Each row has a name. Each piece below is followed by the name of the row it came from, unless a question asks for something else. Each question is about the rows just above it.

<66>: 14.2  -14.2  -3.4  -8.4  11.5  -10.3  -0.5  15.1  13.3  11.7  -10.3  -15.0  11.5  12.0  16.8  -10.3  16.2  -10.0  15.3  -6.0  9.3  -15.8  -12.3  -10.9  -10.6  -11.4  -16.3  -17.7  -16.8  17.9  -6.3  -2.6  10.8  7.9  -10.9  -0.3  6.9  15.4  -18.7  16.6  -8.9  -10.4  -10.0  -8.8  -6.8  -10.5  -15.0  -17.4  -18.0  -5.9  -16.3  -9.9  -16.1  -13.6  16.9  13.8  -12.8  -16.6
<17>: -7.1  51.6  13.4  -20.5  -65.8  79.8  66.6  -11.5  -10.8  35.6  78.7  -45.1  35.0  43.0  -18.4  82.2  -3.9  79.0  -10.9  -63.7  -14.2  -54.4  -73.9  79.1  78.3  -10.9  -68.7  59.2  -56.0  -13.0  -71.7  -74.6  -14.2  -60.6  71.6  -52.6  -28.2  -21.9  6.2  -20.4  -40.8  -60.3  79.8  -54.9  -84.0  79.7  70.0  -15.2  -53.7  -63.7  -43.8  82.7  61.7  -26.5  -11.2  -37.3  -74.7  -55.8
<100>: 19.8  13.6  11.9  -7.3  -8.2  28.6  31.0  17.5  17.0  32.5  28.7  -9.4  32.9  33.2  14.9  31.9  20.6  30.9  18.7  -22.1  12.1  -12.4  -29.1  -54.8  29.1  -3.3  -18.3  22.1  -7.5  16.8  -28.6  -8.6  13.0  -11.3  23.5  1.4  4.3  13.9  9.4  12.9  -23.3  -27.2  29.2  -5.3  -28.3  32.2  25.3  1.0  -10.0  -25.6  -10.5  32.5  21.1  -21.7  17.8  6.4  -15.2  -13.5
<18>: 19.8  13.6  11.9  -7.3  -8.2  28.6  31.0  17.5  17.0  32.5  28.7  -9.4  32.9  33.2  14.9  31.9  20.6  30.9  18.7  -22.1  12.1  -12.4  -29.1  28.6  29.1  -3.3  -18.3  22.1  -7.5  16.8  -28.6  -8.6  13.0  -11.3  23.5  1.4  37.1  61.4  -37.8  59.0  -45.6  -51.3  -21.2  -5.7  -16.4  -10.4  -32.8  -38.8  -37.2  -23.8  -41.4  -16.0  -42.4  -50.3  59.1  59.4  -13.5  -42.7
<15>: 19.8  13.6  11.9  -7.3  -8.2  28.6  31.0  17.5  17.0  32.5  28.7  -9.4  32.9  33.2  14.9  31.9  20.6  30.9  18.7  -22.1  12.1  -12.4  -29.1  28.6  29.1  -3.3  -18.3  22.1  -7.5  16.8  -28.6  -8.6  13.0  -11.3  23.5  1.4  4.3  13.9  9.4  12.9  -23.3  -27.2  29.2  -5.3  -28.3  32.2  25.3  1.0  -10.0  -25.6  -10.5  32.5  21.1  -21.7  17.8  6.4  -15.2  -13.5
<80>: 16.8  28.7  -50.3  17.0  59.1  29.1  22.1  23.5  -23.8  59.0  -37.2  13.6  33.2  30.9  31.9  -42.4  11.9  28.6  -18.3  -16.0  -10.4  37.1  -7.3  12.1  -41.4  20.6  17.4  14.9  18.7  -11.3  -9.4  -16.4  -8.2  32.5  -29.1  -3.3  59.4  -51.3  -45.6  -28.6  61.4  -21.2  -8.6  32.9  -5.7  19.8  13.0  -13.5  31.0  -32.8  -37.8  -7.5  -22.1  -42.7  1.4  -38.8  28.6  -12.4
<38>: 31.7  10.5  66.0  39.8  1.7  41.4  68.0  32.1  39.7  49.3  42.7  -69.1  38.1  44.8  20.2  44.0  26.7  49.0  24.6  5.4  48.7  -70.6  -22.5  30.4  48.8  46.8  -69.5  -9.4  -61.9  25.4  -9.4  -53.0  47.2  10.1  46.2  -48.6  42.9  15.7  -49.2  25.0  7.4  -21.2  44.1  -64.3  -18.8  55.7  7.0  -59.0  -65.3  -1.4  -68.9  43.3  -2.3  14.9  23.5  12.4  -65.8  -68.6
<172>: -41.4  -18.3  -76.6  -63.6  -21.3  -42.3  -72.2  -44.4  -52.3  -55.9  -44.3  81.3  -39.7  -53.4  -33.2  -41.9  -36.8  -49.8  -34.3  -27.5  -63.2  80.7  3.4  -28.1  -51.1  -61.2  75.0  21.5  74.4  -40.3  -14.2  55.7  -61.4  -32.5  -53.3  58.0  -60.9  -26.5  70.1  -40.5  -33.1  -4.0  -45.5  77.2  2.4  -54.3  0.9  77.5  77.5  -26.5  79.6  -40.4  9.3  -31.5  6.4  -13.5  17.8  -15.2
Put -55.8  -74.7  -37.3  -11.2  -26.5  61.7  82.7  -43.8  -63.7  -53.7  -15.2  70.0  79.7  -84.0  -54.9  79.8  -60.3  -40.8  -20.4  6.2  -21.9  -28.2  -52.6  71.6  -60.6  -14.2  -74.6  -71.7  -13.0  -56.0  59.2  -68.7  -10.9  78.3  79.1  -73.9  -54.4  -14.2  -63.7  -10.9  79.0  -3.9  82.2  -18.4  43.0  35.0  -45.1  78.7  35.6  -10.8  -11.5  66.6  79.8  -65.8  -20.5  13.4  51.6  -7.1 back in order: which row is it?
<17>
Which row holds these entries in another order? -13.5  -15.2  6.4  17.8  -21.7  21.1  32.5  -10.5  -25.6  -10.0  1.0  25.3  32.2  -28.3  -5.3  29.2  -27.2  -23.3  12.9  9.4  13.9  4.3  1.4  23.5  -11.3  13.0  -8.6  -28.6  16.8  -7.5  22.1  -18.3  -3.3  29.1  -54.8  -29.1  -12.4  12.1  -22.1  18.7  30.9  20.6  31.9  14.9  33.2  32.9  -9.4  28.7  32.5  17.0  17.5  31.0  28.6  -8.2  -7.3  11.9  13.6  19.8
<100>
Which row holds these entries in another order? -42.7  -13.5  59.4  59.1  -50.3  -42.4  -16.0  -41.4  -23.8  -37.2  -38.8  -32.8  -10.4  -16.4  -5.7  -21.2  -51.3  -45.6  59.0  -37.8  61.4  37.1  1.4  23.5  -11.3  13.0  -8.6  -28.6  16.8  -7.5  22.1  -18.3  -3.3  29.1  28.6  -29.1  -12.4  12.1  -22.1  18.7  30.9  20.6  31.9  14.9  33.2  32.9  -9.4  28.7  32.5  17.0  17.5  31.0  28.6  -8.2  -7.3  11.9  13.6  19.8
<18>
The row with 19.8  13.6  11.9  -7.3  -8.2  28.6  31.0  17.5  17.0  32.5  28.7  -9.4  32.9  33.2  14.9  31.9  20.6  30.9  18.7  -22.1  12.1  -12.4  -29.1  -54.8  29.1  -3.3  -18.3  22.1  -7.5  16.8  -28.6  -8.6  13.0  -11.3  23.5  1.4  4.3  13.9  9.4  12.9  -23.3  -27.2  29.2  -5.3  -28.3  32.2  25.3  1.0  -10.0  -25.6  -10.5  32.5  21.1  -21.7  17.8  6.4  -15.2  -13.5 is
<100>
Where do 19.8  13.6  11.9  -7.3  -8.2  28.6  31.0  17.5  17.0  32.5  28.7  -9.4  32.9  33.2  14.9  31.9  20.6  30.9  18.7  -22.1  12.1  -12.4  -29.1  28.6  29.1  -3.3  -18.3  22.1  -7.5  16.8  -28.6  -8.6  13.0  -11.3  23.5  1.4  37.1  61.4  -37.8  59.0  -45.6  -51.3  -21.2  -5.7  -16.4  -10.4  -32.8  -38.8  -37.2  -23.8  -41.4  -16.0  -42.4  -50.3  59.1  59.4  -13.5  -42.7 appear?
<18>

<141>: -3.4  -1.4  -12.1  -3.3  -10.8  3.5  -12.0  -12.1  1.2  -12.1  -3.3  -11.5  -3.4  -12.1
<164>: 12.4  15.8  -69.9  68.1  14.5  14.7  13.7  -54.1  14.5  6.4  12.4  -38.9  12.4  -40.2
<26>: 8.3  7.1  1.3  8.3  1.6  -8.1  1.3  1.3  5.6  1.3  8.3  1.2  8.3  1.3
<27>: -70.0  -63.3  14.5  -69.9  6.4  68.1  13.7  14.7  -54.1  14.5  -70.0  14.6  -70.1  -69.5
<33>: -70.1  68.1  -63.3  14.6  13.7  14.7  -69.9  -70.0  14.5  6.4  -54.1  14.5  -70.1  14.5
<56>: 8.3  8.3  8.3  1.3  5.6  1.3  1.5  8.3  7.1  1.2  1.3  1.3  1.3  -8.1
<158>: 11.6  10.2  -0.3  11.6  1.6  -8.1  -0.2  -0.3  8.4  -0.3  11.6  -0.4  11.6  -0.3
asked: 11.6  1.6  -8.1  -0.2
<158>
Put -8.1  1.3  1.3  1.3  1.2  7.1  8.3  1.5  1.3  5.6  1.3  8.3  8.3  8.3 back in order: which row is it?
<56>
Put 1.6  -8.1  1.3  1.3  5.6  1.3  8.3  1.2  8.3  1.3  8.3  7.1  1.3  8.3 back in order: which row is it?
<26>
Which row holds these entries in another order? 8.3  1.2  8.3  1.3  8.3  7.1  1.3  8.3  1.6  -8.1  1.3  1.3  5.6  1.3
<26>
Which row holds 14.5  -69.9  6.4  68.1  13.7  14.7  -54.1  14.5?
<27>
asked: 8.3  7.1  1.3  8.3  1.6  -8.1  1.3  1.3  5.6  1.3  8.3  1.2  8.3  1.3
<26>

<12>: -6.5  12.7  1.8  63.8  18.2  19.4  -42.1  6.3  2.6
<78>: -6.5  12.7  1.8  63.8  18.2  19.4  -42.1  11.8  -0.6
<59>: 19.4  63.8  18.3  6.3  12.7  -6.5  -42.1  2.6  1.8
Put 2.6  6.3  -42.1  19.4  18.2  63.8  1.8  12.7  -6.5 back in order: which row is it?
<12>
asked: 19.4  63.8  18.3  6.3  12.7  -6.5  -42.1
<59>
Which row holds -6.5  -42.1?
<59>
Where do -6.5  12.7  1.8  63.8  18.2  19.4  -42.1  11.8  -0.6 appear?
<78>

